Turns in one plane each, and the order they were made in; the first pair answered:
turn J858:
[ 4 -5  6 -5 -6  4 -5 -6  3  4  1  9 -2 -3] -> [ 4  0  5 -3 -7  6  1 -8  6  6 -2  6  4  0]
[-10  -6 -20   2  13 -15   5   8 -13 -20   8 -15  -2   4] -> [ -6 -12 -10  -6  14 -15  -3  11 -17 -20  16  -4   0  12]
[ 14 -16   7  -2 -19   1   6   5   6  27  10 -25  -9 -10] -> [ 16 -19  13  -6 -18   1   1   7   4  27  14 -20  -8  -5]
[-7  7 -2  1 -5 20  7 -9 12 -4 -3 14  2 -4] -> [ -9   4  -6   2  -6  18   3  -7  11  -7  -5  10  -6 -12]
turn J686:
[ 21  -6  -2 -26 -32  17   8 -16  11  39  -2   8  13  -9] -> [ 19 -13  12 -27 -28  28  -2 -16  11  20   7  29   6  -7]
[ -4  -5 -16  -8  -1  11 -10   4   3   8  -9  28   7  16] -> [ -3  -1 -24  -7  -2   6  -4   4   4  18 -14  17  10  14]
[ -4  28 -18   7  14  -2   8  -8  -2  -1 -23  -3  23  10] -> [  8  14  14  -5  15 -11  -8   1 -16   3  -5   4  25  29]
turn J135:
[ -6   1  -9  -3   6   1   6  -5   0 -22 -10   2  -7 -17] -> [ -4   1   1   1  11 -10   4   2 -11 -23  -5  -8  -7  -9]
[  8   1 -11  -7   9  -6   2   2   1  19  -1  10  22  19] -> [  7   1 -15  -7   8  -4   2   1   3  19  -3  12  21  17]
[-10   1  -5  18   9  -4   8   4 -10 -16  -4 -22  -8  -5] -> [ -3  -3  20  15   2  -1   8   4 -14 -14   6 -19  -1   8]
[ 11 -24  -5  -8   2 -26 -31  11 -17  10  10 -14 -18  -3] -> [ 17 -28  16 -15 -11 -13 -30   6 -10  14  18  -1 -10   6]
turn J979:
[  1   6  26  19 -14  23   0  -7  -9   5  10   8  -3  -1] -> [  6   6  25  12 -17  18   1  -6  -9  20  10   6   3   3]
[-12  -5 -15   4   4  25 -10 -21  13  -9 -14  19  -4  -7] -> [ -5  -9 -12  -7  -2  24 -12 -21  15   6 -10  24   2  -1]
[ 5  3 -5 -5  4 -1 -1  7  8  3  7 14  9  1] -> [ 6  5 -9 -4  4 -5  2  8  6  7  5  7 10  1]
[ -2  10  -5  -5  -8 -10  -4   3   8   7  -2  -9   4  -3] -> [ -6  12  -6   2  -4  -9  -2   3   8  -2  -3 -11   0  -7]
Pairs:
(two turns a pair)
[  1  -4 -10 -13  16 -27 -34   9 -24 -12   4  13 -24   2] -> [  9 -11  14 -26  -6  -1 -30  -3  -9  -6  14  39 -13  11]	J135 then J135
[ 23 -23  16  -4 -12 -14 -20   6   3  10  12  -6 -21  -2] -> [ 18 -13   3   8  -6 -26 -11   8  -2   9   3 -28 -22  -7]	J979 then J979
[  2   6  12  12   0   0  20  -5 -10  10  -1  17  21  35] -> [-12  -5 -23  20  -5 -11   9   2 -14  -8 -11 -13 -29 -16]	J858 then J858
[ -7  25 -22   7  37  10  -4  -4   1 -15 -10  41   0  19] -> [ -4  22 -26   1  41   1 -10   1  -3  -6  -9  40   1  21]	J979 then J135
[ 29   3   7 -13   6  -6  -3  10 -19  10 -15  12  -7  -5] -> [ 25  16   2  -2  10  -7  11   7 -18  10 -23   1   2  -2]	J858 then J979
[  8  -5  24  -5   4  -5 -10   7 -11   3   7  10   9  25] -> [ -2   7 -16  -2  -8  17   9 -10  17  11 -15  15  10   0]	J135 then J686
[ 10   9   2 -14 -11  22 -10 -17   9  10   5  51  11  -2] -> [ 21  18   2 -11 -18   2   8 -14   4  42  -1  13  28  11]	J858 then J686
[ -1   1 -24  -9  -8  -9   0   4   3   9 -13 -14 -15 -18] -> [  8  -8   2 -15  -7 -19 -11  13 -11  11   1 -17 -14  -4]	J979 then J686
[  5 -11  20  -9 -21  22   3  -9  10  12   6  18   8   8] -> [ -4  -4 -23  -7 -15  19   6 -12  19  18 -11  12   2 -13]	J135 then J979
[-19  20 -11  18   9   9   8 -10   9 -25  -5  -2  11  -8] -> [-11  17  18  20  11  -3   4  -2  -6 -25   8 -12  15  11]	J135 then J135
[  1  24 -13   2  40  -7   0  -4  -4   5  -7  24  28  27] -> [ -1  25 -11   4  39  -1   1  -6  -1   1  -7  28  27  26]	J135 then J686
[-21  -6 -31   7 -10  -8   7   3   0 -34   1 -14 -24 -26] -> [ -6 -27  -6 -25 -27  10 -11   0   9 -17  19  28 -16 -13]	J979 then J979
[-20  -3  -1  -2  -7  36  21 -26  28 -10  -8   7 -10   5] -> [-25   0 -34  -3   7  17  17 -19  24   0 -20  -7 -16  -7]	J979 then J135
[  3 -10 -10 -18  -8   3 -13  -3   7  18   2  13  -1  -3] -> [  4 -14   1 -18  -3   0 -20   1   0   9   8  18  -4   2]	J979 then J686
[ -7 -11  -8  14   3 -10   0  -9  -5 -25  -1  -6 -11 -16] -> [  5 -24   7 -10 -11  -1 -12 -11   1  -6  10  19  -2  -6]	J979 then J979
